In the rows, zero is written as 128.
Where one turn sends some rows of the set: a few examples, then the rows asked
z653: [142 181 115 119  94 124 139 131 159 119 143 130 136 134 141 133 127 105
 162 157 135 104 141 106 109 130]
z483: [117 125 114 108 151 108 124 136 161 103 112 133 118  77 131 113 109 144
 121 144  98 100 127 104 123 111]
z784: [131  88 132 139 137 113 122 131  95 112 126 124 106 143 170 162 139 104
 113 135 124 146 130 115 108 140]
z853: [137 156  98 111 119 145 126 123 166 125 138 130 114 109 150 103 149  89
 162 163 135 137 129 114 107 132]
z773: [143 146 106 135 168 126 124 105 151 116 138 137  98 122 100 102 125 163
 128 132 125 108 126 155 118 112]
z647: [ 96 114 108 129  99 121 128 128 153 114 135  94  95 100 121 113 119 164
 123 152 104 109 130 143 125 113]
z445: [118 107 118 133 109 100 124 134 112 141 139 161  92 128 128 105  98 116
 136 142 110 104 146 142 118 115]
z103: [132 103 118 157 120 125 114 132  85 141 115  95 151 122 134 152 135 105
 137 131 141 163 107 102 117 151]
z799: [126  84 139 144 140 129 117 127  91 113 125 114 113 150 165 164 130 109
 112 129 122 137 121 118 105 136]
z328: [121 125 125 135 145 121 128 116  98 123 117 117 156 153 127 136 145 113
  86 103 156 165 137 107 119 146]
z357: [110 122 146 129 120 170 163 133 140 141 133 131 155  81 117 121 140 126
 124 125 104 110 143 119 163 139]
z125: [126 145 151 146 120 130 109 127 126 140 139 141  89 104  98  99 103 156
 151 126 122 126 132 129 101 125]
z923: [111 104 108 122 146 144 132  89 119 115 124 109 169 153 154 162 146 137
 121 114 150 124 122 104 122 137]
z707: [113 146  99 133 133 120 113 157 148 128 126 110 120 145  88 117 120 164
 126 161 113 145 135 157 115 114]
z239: [104 140 119 139 104 137 129 121 149 136 132 122 149 106 113  71 127 172
 130 114 112 117 139 135 117 141]
z10: [120 176 102 117  95 126 108 133 149 106 140 142 126 112 136 121 143  88
 149 157 149 119 127 119 130 118]
z376: [101 104 132 126 117 171 156 157 139 130 121  99 128 104 108 150 127 112
 125 162  98 110 143 131 151 128]
z716: [124 100 117 134 149 139 138  93 117 112 122 102 174 147 151 161 137 139
 123 114 151 131 113 107 130 130]
z56: [112 158 124  84 122 123 143 137 132 156 136 113 125 139  99  85 149 153
 117 112 121 143 131 117 125 126]
z133: [137 104 135 137 153 116 112 102 120 121 122 113 127 110 155 170 147 129
  95 106 127 122 128  80 129 132]
z33: [128 143 122 126 146 120 133 122  98 122 117 108 155 148 122 144 150 116
  94 105 159 160 133  96 113 153]
z185: [149 170  96 114 106 143 105 148 156 145 141 127 124 133 149 128 160 112
 155 142 135  99 151 113 118 121]
z887: [145 167 116 104 101 143 109 124 155 113 123 120 124 132 145 109 171  93
 156 147 106 108 132 130 107 134]
z827: [134 101 123 152 135 124 114 132  91 142 107  92 153 113 134 154 132 108
 129 123 130 171 117 100 111 141]
z692: [141 102 134 137 152 119 106  99 126 111 110 120 132 106 159 166 151 127
 111 113 129 117 128  79 124 139]
z345: [117 124 122 128 151 164 151 142 148 128 121 124 138 150  83 147 138 112
 116 171 111 127 143 149 157 127]
z496: [137 136 142 132 168 157 142 117 130 135 145 153 108 126  88 150 132 101
 115 145 106 105 139 141 148 128]
z464: [ 99 128 111 107 155 157 107  96 156 126 132 134 137 150 109  95 125 149
 141 138 122  97  97 123 128 120]
z379: [152 129 118 138 109 115 125 161 119 146 104  92 121 131  82 105 116 134
 161 148 129 122 115 129 134 117]
z907: [126 138 164 128 134 164 139 128 116 157 133 157 128  96  88 131 133 107
 135 121 108 132 154 126 140 136]

z56 goes to z464
z33 goes to z923
Now these:
z716 goes to z133
z707 goes to z239
z357 goes to z496
z853 goes to z10

Where one turn sends some rows of the set: a few examples, then the rows asked
z386: [108 119 146 145 156 125 133 131 146 115 124 130 109 156 167 163 121 117
 166  81  86  84 127 104 116 183 126  90]
z954: [114 153  98 148 126 148 199  66 111  93 144 160  89 149 155 134  84 122
 137  96 135  90 135 111 108 164 159 143]
z550: [114 169  96 146 132 144 198  81 110  96 134 154  83 148 160 128  90 122
 137 103 148  90 146 123 109 167 144 146]
z830: [125 107 138 138 191 101 186 131  83 106 148 115  96 166 164 146 112 126
 119  71 104 103 147 113 104 107 157 103]
z811: [129 108 139 137 192 103 186 131  84 108 148 116  94 166 163 147 110 126
 120  70 102 103 149 113 105 107 157 104]
z904: [118 145 109 138 143 124 211  75  76  90 145 121  96 141 157 124 105 107
 124  91 141 100 136 114  92 140 144 155]
z976: [ 96 156  96 150 124 137 195  76 103  81 141 152  93 144 160 127  93 118
 134 100 151  89 132 120 105 163 151 143]
z421: [102 115 146 145 153 123 132 130 145 110 125 128 110 155 168 163 122 117
 164  79  87  84 124 104 115 182 127  90]
z383: [100 150 141  98 125 134 165 131 113 128 106 105 110 135 124 163 113 131
 121 103 119 102 125 186  88 133 141 113]
z998: [138 146 133 102 142 184 146 144 121 113 124 117  88 148 129 162  99 108
 178  81 100 124 176 112 104 150 137 110]
z267: [ 57 128 124 128 145 148 139 132 130 133 104 155 118 128 138 163 104  89
 141  80 115 121 175 136 119 146 175  94]
z127: [123 108 138 137 192  99 186 134  82 104 146 114  95 165 164 144 113 126
 118  71 108 102 148 115 104 107 156 104]
z22: [102 164  96 147 128 137 197  82 105  87 136 150  88 145 162 125  94 119
 136 103 154  89 140 125 106 166 144 146]
z571: [137 148 112 135 148 134 217  68  83 105 146 130  90 146 153 130  98 111
 127  89 129 100 142 109  95 142 147 157]
z520: [ 98 119 145 146 154 119 131 136 142 107 122 125 111 153 169 160 125 115
 164  81  94  83 126 108 114 183 121  90]
z697: [101 106 130 115 121 175 140 119 113  80 146 117 112 141 122 168  99 101
 174  69  95 125 137  94  96 138 165  99]
z358: [126 153 109 136 147 126 213  79  77  96 141 122  91 143 158 124 105 109
 125  93 141 100 143 116  92 142 140 158]
z658: [127 140 145  98 126 153 170 108 124 143 115 120 108 142 114 176  98 138
 124  96  91 104 123 167  94 132 158 111]
z150: [129 111 138 136 194 101 187 135  84 109 146 115  92 166 165 145 112 126
 119  72 106 103 152 117 105 108 153 105]
z378: [ 60 131 123 127 146 149 140 133 131 136 102 155 116 129 139 163 105  89
 142  81 115 120 178 138 120 146 173  95]
z815: [ 66 128 124 127 147 152 141 128 134 140 104 158 115 131 136 166 101  90
 142  80 109 121 178 133 121 146 177  94]
z401: [114 152 130 103 140 169 140 164 110  98 118 103  91 141 136 149 111 103
 175  88 124 123 176 127 100 150 123 111]
z673: [ 63 125 124 128 144 151 141 126 133 138 107 159 118 130 136 167 101  90
 141  78 109 121 175 132 121 145 178  93]
z498: [135 154 111 134 148 130 215  76  81 104 141 127  89 145 156 126 102 111
 127  92 136 100 146 114  94 144 141 157]
z446: [121 153 143  95 129 146 169 124 120 143 106 112 104 140 120 168 105 135
 124 102 104 103 131 179  93 135 145 114]
z295: [ 90 123 142 105 112 137 164 106 112 115 122 111 123 134 115 172 107 129
 119  92 103 103 100 167  86 125 165 106]
z845: [130 111 139 137 194 103 188 132  84 110 146 116  92 166 164 146 111 127
 120  71 103 103 151 114 106 108 155 105]
z365: [131 122 134 107 132 188 145 123 121 105 138 124  98 147 120 171  92 107
 177  72  85 125 156  95 103 144 159 104]
z370: [ 85 136 140 103 116 130 161 122 109 113 114 104 121 132 122 164 114 128
 120  99 118 102 109 179  85 128 151 109]
z361: [ 58 124 124 129 143 150 139 127 131 134 106 158 119 129 136 166 103  88
 142  79 111 121 173 134 119 145 177  93]
z833: [101 150  96 150 123 141 197  67 107  84 145 156  94 147 156 132  89 118
 135  96 142  90 129 113 105 162 159 142]
z762: [111 125 144 102 117 148 167  99 120 129 123 119 118 140 113 178  99 134
 122  90  89 104 107 161  89 127 169 107]
z204: [ 98 116 145 146 153 120 131 132 142 107 125 127 112 153 168 161 124 115
 164  80  91  84 122 106 113 182 125  89]
z602: [125 110 138 137 193  99 186 136  81 106 146 114  93 166 165 144 113 125
 120  72 107 102 150 117 106 107 154 105]
z594: [121 140 110 139 142 126 213  67  78  92 149 125  97 143 154 128 102 108
 124  88 134 100 132 108  91 139 150 154]
z851: [ 77 113 127 115 119 159 134 138 103  64 139 104 116 135 131 156 111  96
 170  74 118 124 138 108  92 137 151 100]
z492: [121 163  98 145 131 148 201  73 112 100 139 158  84 151 156 132  85 122
 138 100 138  90 142 116 109 166 152 146]
z757: [102 123 145 145 156 121 132 138 143 112 120 126 108 155 170 160 125 117
 165  82  93  84 129 109 115 184 120  91]
z89: [107 122 146 144 156 124 133 135 145 116 121 129 107 156 169 162 123 118
 165  82  90  83 130 108 117 184 121  90]
z482: [ 83 136 127 110 128 157 135 159 102  73 126  98 106 134 138 147 118  98
 172  84 133 123 157 125  94 144 130 106]
z798: [ 64 131 124 126 147 151 140 132 132 140 102 157 114 131 138 164 103  91
 142  81 112 121 179 136 121 147 172  95]
z341: [131 141 111 138 144 132 215  65  81  98 149 129  95 145 152 130  99 110
 126  87 127 100 135 106  93 140 152 155]

z341 goes to z571
z998 goes to z401
Now these:
z757 goes to z520
z954 goes to z492
z811 goes to z845
z267 goes to z361
z383 goes to z370

Where one turn sends some rows of the set: a few examples, then the rows asked
z951: [131  87 147 150 112 112 145 136 114 112 167  81 121 151 153 140 116 102
 148 106 108 123 150]
z938: [134 124 141 132  96 145 120 132 150 139 168  84 115 147 113 134 108 113
 132 131 103 123 125]
z260: [138 100 146 151 127 110 124 131 131 125 162 100 150 163 153 133 120  97
 132 106  99 133 139]
z549: [ 90 141 139 186 138 122  96 120 136 119  79  69 136 143 142 120 190 128
 149 120 144 125 146]
z11: [ 78 140 144 178 138 119  97 146 135 156  92  77 157 144 133  96 168 153
 143 120 132 112 167]
z140: [128  99 108 131 107 111 133 138 117 132 123  72 105 170 105 164 130  83
 123 145 112 110 145]
z813: [114 104  89 123 117 119 130 145 149 118 132 113 131 171 126 134 128 131
 118 134  80 115 134]
z429: [133  77 109 150 111 126 153 140 130 105 140 109 124 155 116 147 118 130
 142 119 126  93 135]
z415: [ 80 160 131 164 126 136 100 139 157 117  95  51 143 139 119 119 160 142
 160 136 146 106 185]
z305: [ 81 161 133 165 128 139 101 137 163 117  98  56 143 138 121 116 163 143
 160 134 144 104 184]
z591: [128  94 124 135 113 134 149 125 149 130 145  94  87 161 119 145 137  88
 141 122 101  91 147]
z804: [135  95 135 147 114  96 124 143  99 119 150  75 145 162 144 151 115  97
 128 122 112 141 144]
z736: [160  95 135 129 105 141 111 123 140 119 117 108 133 148 115 118 108 107
 138 141 123 141 148]
z538: [ 87 134 146 186 135 131 109 117 141 113  89  69 118 135 148 116 190 132
 161 112 143 113 150]
z481: [135 127 134 130  96 134 110 137 138 141 157  76 127 153 106 143 107 111
 122 142 107 133 123]
z914: [ 72 152 113 173 120 142 105 156 103 143  97  76 120 161 141 122 176 144
 147 117 137 120 185]
z569: [ 66 151 127 165 116 120 122 157 118 105 107  59 119 112 144 116 180 128
 158 139 114 125 170]
z573: [156  89 132 128  97 139 118 128 126 114 115  95 123 144 113 125 105 108
 142 145 130 139 154]
z919: [110  94  93 124 108 126 148 145 144 109 139 106 108 162 129 135 127 135
 132 130  84 103 141]
z675: [ 85 133 138 185 128 122 107 124 122 110  79  55 120 136 141 126 186 131
 157 123 152 119 153]
z147: [135  84 100 148 114 113 135 145 119 112 126 104 147 165 108 156 117 126
 124 132 129 110 130]
z661: [163  98 137 143 120 119 125 158 133 116 145  77 134 164 121 112 139  79
 131 138 104  86 170]
z32: [ 72 128 153 178 129 131 119 144 135 146 104  71 126 131 140  94 167 160
 163 111 135  95 176]
z224: [ 72 130 140 175 123 114 110 154 109 144  88  53 137 136 129 110 162 156
 150 129 145 109 176]
z555: [163  99 135 142 121 117 123 159 131 116 142  77 137 164 119 113 138  78
 128 140 104  89 169]
z860: [135 112 116 134 127 121 120 126 154 145 132 105 127 179 113 146 138  80
 116 131  95 112 134]
z388: [ 83 149 144 199 126 122  99 148 118 158  98  66 132 137 153 103 170 127
 156 121 133 115 159]
z742: [ 81 146 145 199 120 122 104 150 111 154  98  60 125 134 153 106 168 128
 159 123 136 113 163]
z952: [ 72 164 124 165 129 114 102 154 129 115 101  72 146 124 142 112 184 122
 142 141 107 138 161]
z129: [157  88 139 129 100 147 123 122 140 114 123 105 117 141 118 116 109 110
 148 135 124 133 153]
z466: [162  97 135 141 118 117 126 159 128 115 143  74 133 163 119 114 138  79
 130 140 106  87 172]
z227: [ 79 158 133 164 125 139 104 138 159 115  99  52 137 136 121 117 161 143
 163 134 145 102 186]
z771: [ 82 147 147 200 124 126 105 147 121 154 102  67 124 133 156 101 170 128
 161 118 133 110 162]
z645: [131 119 136 130  87 138 124 139 132 134 162  68 107 145 108 144 105 114
 133 140 111 124 130]
z843: [138  88 110 152 124 125 136 135 146 116 138 127 150 166 116 141 122 125
 128 117 117 102 126]
z258: [111  96  84 122 105 113 138 152 127 111 127  94 119 166 122 145 124 132
 122 143  90 114 140]
z489: [ 70 159 135 168 129 129 117 147 146 112 116  83 128 115 151 101 187 126
 158 125 101 122 165]
z476: [ 72 150 121 175 123 151 113 150 118 142 106  86 110 157 148 114 178 147
 155 107 132 110 185]
z290: [ 75 157 117 176 130 146  99 150 121 149 102  92 129 165 145 114 179 142
 144 110 129 120 180]

z32 goes to z224
z951 goes to z804
z258 goes to z813
Now these:
z538 goes to z675
z129 goes to z573
z843 goes to z429
z645 goes to z481
z388 goes to z771
z591 goes to z140
z227 goes to z415
z952 goes to z489
z476 goes to z914
z466 goes to z555

Where one turn sends some rows of the set: a few examples, then the rows asked
z78: [ 93  91  86 144 143 127 130 125 106 155 109 139  79 108 130 130 149 105
 105 129 110 155 117 121 110 148 139 112 121 139 154 151]
z628: [ 86 118 116 131 138  92 126 107 141 101 108 137 111 109 131 116 188 143
 111 137 150  47 117 139 114 105 151 130 134 132 150 144]
z369: [ 66 108 168 144 112 123 155 125 136 119 113 134 116 127 114 141 132 120
 116  81 160 152 129 101 113 117 146  95 134 140 143 161]
z47: [102 102  83 147 143 141 131 115 127 150 104 127 106 118 125 145 189 119
 138 149 142 116 144 158 121 115 141 119 136 128 149 155]
z418: [176 129 132 102 128 104 119 118 163 127 110 141 104 112 120 124 161 121
 145 150 168 165 128 135 116 116 139 159 142 144 146 140]
z199: [104 107 121  97 120  66 142 117  81 153 112 134 105 115 118 102 135 124
 134  72 155  81 148 136 126 117 137 119 124 129 150 148]
z197: [112 125 169 107 126  85 138  92 176 127 111 135 111 109 136 132 149 103
  77 162 123 146 158 151 112 118 144 132 126 141 150 120]
z108: [ 70 116 156 149 115 121 145 116 147 112 123 124 106 153 107 149 157 133
 128  86 159 139 148 108 113 107 147 103 142 115 128 153]
z52: [168 125 122 103 119  98 112 131 135 124 127 150  90 121 133 117 141 128
 125 139 144 190 114 116 103 118 132 155 149 123 140 134]
z970: [ 71 112 130 125 126  85 135 111 118  95 116 148 101  96 147 117 153 132
  77 127 122  85  79 120  92 122 137 128 117 156 159 135]
z842: [119 126 144 120 116  92 125 113 153 136 119 159 123 124 147 113 137 123
  97 161 122 142 163 159 111  84 150 113 154 105 158 131]
z209: [162 168 120 105 138 110 123 119 118 126 120 124  92 120 126 129 129 136
 142  59 143 127 114 135 117 133 133 155 113 117 127 133]
z746: [ 98 108 129  92 125  52 142 101 109 122 117 130  90 125 117 118 125 113
 104  68 134  93 123 139  96 138 120 130  93 159 149 135]
z145: [154 169 138  99 129 117 138 116 109 127 117 119 106 102 135 141 130 132
 137  66 150 131 104 140 116 129 125 160 108 134 131 129]
z916: [165 170 127 105 135 116 130 118 125 125 111 133 110 113 128 130 124 133
 153  67 154 119 107 152 113 119 132 150 109 136 143 141]
z310: [ 98 120 125  94 111  65 145  98 103 117 126 121 114 139 126 136 155 134
 127  86 152  70 141 168  99  99 115 137 114 133 139 131]
z581: [118 107 143 110 133  86 124 127 159 133 109 141 115  99 141 102 128 104
  59 137 125 148 163 130 130 128 154 120 149 108 141 139]
z732: [166 119 131  92 121 108 123 136 150 104 115 130 120  96 139 130 148 118
 104 136 168 173 111 132 111 124 124 167 147 138 131 140]
z371: [ 79 114 126 134 134  83 127 106 101 140 114 147  74  99 127  99 173 138
 114 131 125  84 114  93 124 126 162 120 132 130 155 135]
z687: [ 89  97  90 135 139 135 138 116 140 108 110 120 112 114 142 163 168 107
  87 138 127 131 108 165  90 133 117 133 113 154 143 146]
z511: [ 74 113 155 148 122 118 146 116 173  94 113 134 115 151 104 146 137 121
 119  82 159 135 131 122  98 114 143 100 125 144 142 164]

z209 goes to z916
z310 goes to z746
Now these:
z732 goes to z52
z197 goes to z581
z687 goes to z78
z628 goes to z970
z511 goes to z369

